In the data rows, the value 128 means zero.
Each row below has a hidden score, from 0 to 30, with 15 about the middle. What is it? The score is a weighted sum of the row's numbers plus the product of two more (or one squared), each taken from its middle value.
[131 111 134 136 143 150 154 136 101 123 125 106 138 142  86 140 118 117] 5
[113 136 136 136 161 104 103 117 159 144 152 159 121 131 151 119 136 160] 16
[129 114 133 133 135 150 158 146 102 108 109  99 135 137  99 138 128 109] 10
[135 113 129 153 119 134 163 149 108  81  83 117 110 134 133 115 162 128] 25
[148 127 130  92  87 138 113 124 111 148 124 109 152 125 140 141 112 100] 22
[128 113 134 139 141 145 158 144 101 120 115 102 140 138  93 143 126 114] 9
[ 93 136 139 132 161 124 106 110 151 140 146 156 115 125 142 119 130 156] 11
[133 112 112 128 108 148 142 121 117 136 164 112 132 117  93 132 119 115] 16
[136 115 112 133 103 144 142 119 113 136 159 112 135 123 100 128 120 117] 16
[131 119 131 126 138 152 158 156 106  94 107 101 123 122  94 135 108  95] 8
[129 123 130 132 129 160 159 153  97  81  95 103 124 141 104 126 133 108] 11
[133 109 131 137 135 141 157 138 108 120 124 104 133 124  89 144 107 107] 13
[134 112 114 122 116 154 140 124 122 131 167 113 123 107  88 132 101 109] 16
[131 120 127 130 129 153 162 157 102  87  95  98 125 129 100 134 120  98] 10
[125 140 134 133 157  96 103 126 163 144 145 162 122 132 151 125 134 157] 14
[142 105 122 148 122 135 150 124 107 141 138 111 139 131  93 139 123 121] 18
[130 110 133 140 131 138 158 137 106 124 121 106 142 137  95 139 116 114] 19
[146 119 122 148 124 125 154 154 128  85  88 124 101 118 130 117 145 124] 20
[131 119 128 133 128 157 163 158 101  77  87 104 119 130 114 125 135 105] 16
[144 133 132 114 102 129 113 132 121 148 124 124 143 133 137 133 128 119] 18
[177 153 119 135 127  58 102 152 179 135 112 162 121 154 179 137 142 154] 2
[106 142 135 133 154 111 104 117 154 143 149 156 120 133 148 120 134 159] 11
[143 134 129 106  97 134 114 125 115 147 126 119 148 134 135 133 120 112] 15
[129 109 134 132 136 138 158 144 106 114 112  99 133 126  98 137 120 106] 16
[117 147 132 136 149 103 102 123 154 142 141 156 127 138 153 120 135 159] 19
[127 116 113 125 107 157 135 114 115 134 172 115 134 123  95 129 118 118] 15
[130 110 129 143 137 132 149 132 114 137 128 110 131 131  98 135 129 118] 14
[ 63 149 137 119 158 127  96  91 153 125 133 169 115 115 154 117 126 166] 20
[106 141 136 131 162 111 102 118 158 143 152 159 115 123 147 119 130 158] 15
[132  99 140 140 145 142 156 137 109 128 121 103 132 125  89 142 121 112] 17
[ 60 145 144 124 157 130  94  85 146 126 139 169 116 120 155 119 131 168] 15
[123 129 118  99  99 144 118 114 112 145 143 116 150 124 126 127 118 101] 12
[140 118 125 148 118 138 161 154 114  78  84 116 106 125 129 114 148 122] 26
[130 104 115 123 109 151 140 112 120 139 166 114 128 105 101 126 124 110] 20
[135 129 130 135 113 153 170 161 110  41  67 111  93 114 122 112 124 111] 23
[172 152 121 138 137  55 100 148 179 143 123 165 128 149 174 134 142 156] 4
[131 116 129 130 127 148 163 153 101  96 101  98 130 131 104 132 123 102] 14
[116 133 137 135 160 108 107 120 158 144 144 157 119 124 149 123 136 157] 18
[143 133 130 107  96 130 115 125 116 146 124 116 150 128 141 131 120 109] 17
[134 113 123 137 131 143 144 123 116 143 146 114 127 122 100 131 124 120] 16
[114 142 138 134 162 115 103 119 153 139 151 157 121 140 139 126 135 163] 10
[145 117 123 146 124 134 156 151 122  79  89 120  96 123 123 116 140 124] 19
[123 142 132 137 151  99 104 119 159 146 144 157 124 136 151 124 137 156] 10
[157 142 126 135 155  67 100 141 178 148 137 165 123 139 164 136 140 158] 5
[133 113 122 149 117 129 145 120 108 149 132 111 141 139 114 127 141 126] 13
[129 142 120 100  86 143 115 112 108 141 139 113 159 135 133 125 117 100] 9
[128 143 131 129 160  97 100 129 167 142 151 162 118 127 150 127 124 154] 11
[130 115 133 139 128 149 166 150  94  90  89  98 132 135 117 127 148 108] 15
[127 131 118  96  94 145 117 114 112 143 143 112 154 125 127 127 121 101] 14
[129 114 113 125 104 153 138 115 117 138 167 114 136 118 100 124 115 111] 16
[160 148 125 137 136  75 103 144 170 143 118 158 129 146 159 131 143 155] 7
[130 103 136 147 136 134 158 132 103 138 122 106 144 139  98 143 137 122] 16
[131 110 133 138 137 142 160 142 103 115 111  98 137 130  97 141 120 108] 14
[129 110 112 130  98 148 140 112 112 141 162 115 142 126 109 123 132 120] 24
[143 131 125 141 115 143 164 159 115  53  76 118  90 126 130 115 133 121] 18
[133 113 125 140 129 137 145 123 114 144 142 114 132 125 101 133 126 122] 16
[132 114 121 140 124 140 142 121 114 146 142 112 129 124 101 130 124 120] 17
[139 139 130 138 147  94 106 132 162 143 131 154 123 134 143 129 131 153] 13
[166 145 121 139 137  70 104 146 172 142 113 158 124 143 160 136 147 158] 5
[143 123 126 145 121 128 152 156 124  84  92 125  99 124 130 119 142 126] 17
[129 110 137 136 137 143 161 146 103 115 106 101 135 130  98 136 127 107] 13
[136 116 105 130 109 150 140 126 118 131 160 114 129 121  92 132 105 113] 14
[ 66 139 138 122 155 121  96  89 153 129 126 167 114 107 157 117 127 161] 27
[112 137 135 134 158 109 107 119 156 143 146 155 118 129 147 121 139 158] 15
[145 123 124 150 115 122 152 148 121  88  89 126 106 133 138 116 152 131] 19
[166 149 118 137 132  72 105 150 173 133 113 154 122 143 158 136 138 153] 7
[144 132 133  98  86 134 114 115 104 151 125 108 157 141 150 140 127 108] 16
[134 118 121 136 122 144 140 118 113 143 146 113 132 132  98 130 129 125] 13
[132 102 137 142 146 140 158 137 109 129 122 106 131 121  89 144 120 112] 16
[103 146 133 124 160 121 100 115 158 136 154 161 116 122 144 121 115 154] 15
[133 107 134 138 136 140 158 139 107 128 120 104 138 129  96 142 118 113] 15
[166 151 121 134 133  74 102 149 171 139 118 157 122 141 159 133 138 152] 5
[140 123 124 144 120 134 163 155 117  77  84 117 102 120 127 116 140 117] 18
[126 112 109 118 100 154 133 114 116 136 172 115 134 119 100 125 117 109] 9
[135 111 129 135 122 137 170 156 107  94  81  98 121 109 123 125 132  95] 20
[130 112 107 125 103 149 138 117 117 139 166 113 136 112 102 123 119 110] 18
[105 141 135 135 159 119 104 115 152 141 148 156 120 132 139 121 129 160] 17
[143 128 131 105 103 137 115 124 119 147 129 119 143 127 133 134 123 111] 15
[105 131 141 134 159 112 108 113 154 142 145 156 114 123 147 122 133 156] 13
[ 60 144 136 121 161 131  96  89 151 126 134 169 109 109 152 118 126 167] 28
[165 140 125 148 128  60 111 139 166 147 103 156 132 154 175 134 169 163] 11
[109 139 135 134 162 109 105 118 155 143 146 155 119 126 146 120 134 157] 16
[129 109 128 150 130 131 148 123 107 149 132 111 134 136 111 132 144 127] 13
[156 133 125 146 104 112 155 151 127  73  74 127 104 136 161 117 157 136] 20
[109 139 135 130 157 110 108 116 160 139 146 155 114 108 145 119 121 150] 19
[132 108 135 140 137 139 157 141 108 125 118 104 136 128  95 140 122 112] 15
[165 148 119 139 125  81 113 149 169 124 108 154 119 145 156 129 140 151] 8
[149 125 131  98  80 130 118 122 109 151 119 111 155 127 150 137 123 102] 20
[114 137 136 131 162 102 105 117 161 145 150 158 117 125 150 121 135 157] 13
[127 105 114 118 108 153 135 116 121 137 170 113 127 109  99 131 122 111] 22
[ 93 138 137 131 161 120 105 108 153 139 151 157 119 124 145 116 130 162] 20
[129 113 134 133 139 146 161 150 101 103 104 100 130 127 103 135 127 104] 12
[142 132 131 110  95 132 116 123 114 148 124 116 151 136 141 133 132 116] 16
[107 122 114  97  85 159 123  94 108 141 168 115 157 118 124 117 127 101] 12
[144 136 129 111 106 132 112 132 122 142 129 122 140 135 131 134 117 119] 14
[104 147 134 136 154 113 103 112 153 139 149 158 123 133 151 119 130 159] 13
[147 137 130 143 149  85 109 134 163 148 126 155 125 138 150 130 144 155] 11
[108 131 110  76  86 165 115 101 112 132 170 115 153 114 120 121 103  85] 3
[132 112 123 140 127 134 142 125 116 141 138 113 130 127 100 132 124 121] 16
[103 137 138 134 158 117 107 113 151 142 146 155 119 127 145 119 136 159] 17
[143 137 129 108  94 134 113 125 116 146 128 117 149 134 137 134 119 110] 13
[165 143 122 138 138  72 108 149 173 138 112 157 120 141 159 138 147 154] 7
[ 61 153 139 120 161 129  92  91 150 123 132 168 115 117 146 120 119 164] 21
[133 111 126 144 129 137 144 120 113 145 139 112 135 130 103 131 131 123] 17
[101 144 136 132 144 114 105 114 149 140 143 153 126 136 151 118 132 156] 10
[131 117 132 133 134 153 158 148  99 100 105  97 130 138 101 136 127 105] 9
[131 118 126 133 128 151 163 152  97  95  93  99 134 137 108 132 129 102] 14
[132 107 135 142 136 134 157 134 108 127 122 105 137 129  98 136 120 112] 14
[108 144 131 135 151 103 106 116 155 143 143 157 121 125 156 117 132 159] 15
[126 138 133 136 154 104 110 125 153 146 135 153 124 131 144 124 140 153] 14
[ 63 152 139 120 151 126  94  87 149 126 130 169 112 119 155 117 121 165] 9
[ 60 154 139 122 151 137  93  89 147 124 139 169 117 124 153 114 121 169] 15
[133 119 122 135 129 140 141 127 117 143 140 115 127 120  96 134 118 118] 17
[149 138 125  96  79 135 111 122 109 145 123 109 155 137 147 140 116 103] 15
[134 112 125 141 131 134 142 125 114 142 136 112 129 126 101 135 125 121] 21
[129 109 136 139 135 137 161 141  98 123 108 100 141 137 105 137 141 113] 14
[129 115 130 137 129 141 158 141 100 117 106 100 141 139 106 134 128 110] 15
[131 111 135 136 137 145 157 138 103 120 118 102 137 133  94 138 119 110] 10
[134 104 126 138 137 139 142 125 119 146 149 114 120 116  96 134 126 121] 27
[150 132 123 141 113 125 149 155 129  82  92 125 102 129 134 119 137 123] 13
[130 114 134 130 132 150 162 150 101  99  99  99 133 130 105 135 127 102] 11
[131 112 126 141 132 136 143 125 115 142 136 111 129 128 100 132 125 120] 16
[106 139 134 134 160 112 105 119 156 143 150 161 117 125 149 122 137 159] 15
[134 115 123 137 128 135 143 122 113 142 142 113 131 122 101 130 122 120] 17
[132 115 123 136 124 142 143 124 114 144 141 113 133 125 101 130 129 123] 18
[110 141 135 134 154 109 106 116 154 143 148 157 123 131 149 119 132 159] 19
[ 93 137 137 128 158 126 108 108 150 138 146 156 116 122 141 119 127 157] 17
[108 134 135 132 162 108 106 118 159 141 151 158 117 124 147 119 127 156] 15
[129 111 135 133 136 145 158 142 104 117 114  99 136 130  98 144 120 106] 13
[133 121 129 130 128 150 160 156 101  89  98  99 128 128 106 134 120  98] 10
[135 144 130 136 154  87 101 130 165 147 142 162 127 139 159 128 137 156] 11
[104 128 139 138 158 106 110 115 156 148 145 157 122 123 156 115 148 158] 17
[142 139 134 116 110 135 109 129 118 146 127 123 145 143 131 135 123 124] 12
[ 66 146 138 124 154 123  96  91 152 127 127 166 117 113 155 116 127 164] 22
[144 133 129 109  97 134 115 122 115 150 126 116 149 138 141 133 131 116] 15
[142 135 118 141 111 134 155 158 117  74  88 120 106 124 128 114 131 114] 20
[129 110 137 145 132 136 160 139 103 127 113 102 141 139 102 140 128 112] 11
[156 129 131 137 149  74 109 141 172 151 118 155 117 122 152 134 146 151] 23
[128 113 122 136 126 140 142 124 115 142 145 115 127 122  99 131 125 119] 15
[104 127 112  85  83 161 119  94 109 138 168 116 161 117 125 117 115  92] 10
[107 125 115  83  82 158 119  93 106 140 164 112 163 123 126 119 119  92] 7
[134 108 129 142 134 134 144 127 114 144 135 112 127 125  99 135 125 119] 19
[124 139 131 136 151  93 105 126 163 146 144 161 125 131 161 121 137 154] 15
[144 138 126 106  94 135 114 128 113 143 129 117 147 137 137 132 118 111] 14
[131 105 137 141 136 135 159 140 103 123 114 104 139 131  99 139 126 114] 17
[131 113 133 138 132 151 166 153  95  89  87 100 129 135 112 127 148 108] 13
[133 107 114 133 106 147 143 119 114 139 165 114 134 124 100 129 123 119] 17
[141 123 129 140 116 146 166 159 111  49  71 113  91 117 124 117 131 118] 19
